A single turn carries every row of the set below to another of its rows. Some are shown first; where does it send the rows asked next?
liduf: [ 1.00  0.25  0.03 -1.69 -1.43  0.47 -0.34  0.80 -1.08  1.03 -1.12 -1.22
 -2.38 -1.18  1.95  0.95  2.18 -0.77]
pimir: [-0.20 -0.88 -0.77  0.91  1.49 -0.07 -0.51 -2.09  0.78  0.02  2.07  1.20
  0.94  3.59 -1.47  0.69 -1.44  2.31]
gage: [-1.56  0.41  0.91 -1.52 -0.54  1.72 -0.03 -1.61  1.21 -2.95 -0.71  0.96
  2.27  0.70 -0.91 -1.30  2.08  0.22]
lupi: [-1.67  0.44  0.08 -0.61  0.19 -0.09 -0.21 -0.35 -2.20  1.55  1.35  1.35
 -3.26 -0.16  1.03  1.74  0.45  1.04]
ferup: [-0.32 -0.65 -0.15  0.14 -2.38 -0.31 -0.25 -1.75  1.11 -3.05 -1.63  1.23
  0.24  0.69 -0.94  0.00  1.50 -0.07]
Giva: [-0.16 -1.78  0.83  0.22 -2.03  1.16 -1.76  1.83  0.31 -0.18  0.65 -1.21
  3.97  2.06  0.69 -2.18 -1.36  0.38]
befor: [ 1.97  0.91  0.53 -1.68 -0.44  0.38 -0.29 -0.01 -0.20  0.23 -1.27 -1.39
 -2.07 -0.80  2.07  1.25  2.07 -1.09]
kam: [-2.21 -0.01  0.95  0.07 -0.08 -0.35 -0.10 -1.16 -1.94  0.93  1.70  1.13
 -2.92  0.00  1.62  1.31 -0.07  2.06]
tav: [-1.64  0.08  1.07 -0.17  0.33 -0.83  0.37 -0.44 -1.64  1.77  1.00  1.72
 -3.28  0.58  1.45  0.78  0.19  1.76]
Razed: [ 0.70 -0.20 -0.10  0.06 -1.47  1.25 -0.52  1.94  0.41 -0.89  0.17 -3.25
  3.13  0.96 -0.53 -1.55 -1.55 -1.48]
nofi: [-1.53  0.38 -1.10  1.87  1.22 -0.06 -0.12 -0.75 -0.96  0.04  2.67  1.22
  1.90  2.41 -1.77  0.35 -1.81  1.05]
zef: [-0.26  2.62  0.33  0.32  1.43  0.93  0.71 -1.45  1.42 -1.39  1.82  1.00
  1.40  2.73 -1.19 -0.31 -2.47  1.36]
Zenu: [-0.26 -0.92 -1.14 -1.01 -1.30  0.72 -1.72 -0.95  2.75 -1.85 -1.55  1.86
  0.79  0.76 -1.97 -1.39  1.07  0.02]
Gafa: [ 0.11 -0.22 -1.50  1.37  1.05 -0.19 -0.13 -1.38  0.66  0.45  0.65  1.47
  2.04  3.96 -0.28  0.65 -2.39  1.00]
zurug: [-0.16  0.75  0.53  0.93 -1.45  1.99  0.79  0.42  1.07 -0.82  0.33 -2.56
  3.79  1.24  1.39 -2.12 -1.12  1.43]
Fivur: [ 0.44 -1.11  0.20 -0.58 -1.63  1.11 -1.97 -0.50  2.54 -2.90 -1.66  1.04
  1.21  0.86 -0.99  0.53  1.84  0.18]
vez: [ 1.61  0.63  0.72 -1.67 -0.62  0.16 -0.14  1.40 -0.09  0.80 -2.08 -0.77
 -1.85 -0.71  1.78  0.37  2.47 -1.02]
fimut: [-0.72 -1.63  0.16 -0.32 -0.85  2.37 -1.26  1.96  1.00 -0.10  0.28 -2.78
  3.36  1.77  0.20 -0.96 -2.49  0.32]
Kofez: [-1.53  1.14 -0.22 -0.18  0.94  1.80 -0.52  3.52 -1.17  3.31  0.94 -1.24
 -0.30 -0.68  0.91 -0.37 -0.79  0.35]
Tuf: [-0.34  1.39 -0.65 -0.55  0.44  1.52 -0.58  2.92 -1.79  3.07  1.32 -1.81
 -1.17 -0.96  1.30  0.56 -0.61 -0.12]
guz: [-1.43  1.45 -0.48 -0.46  1.17  2.13 -1.20  2.91 -0.95  2.52  1.65 -1.88
 -0.13 -1.54  0.60  0.21 -0.52 -0.22]

Fivur moves to fimut
Tuf moves to lupi
Now these:
Razed moves to nofi
kam moves to befor
Zenu moves to Giva
vez moves to Kofez
zurug moves to zef

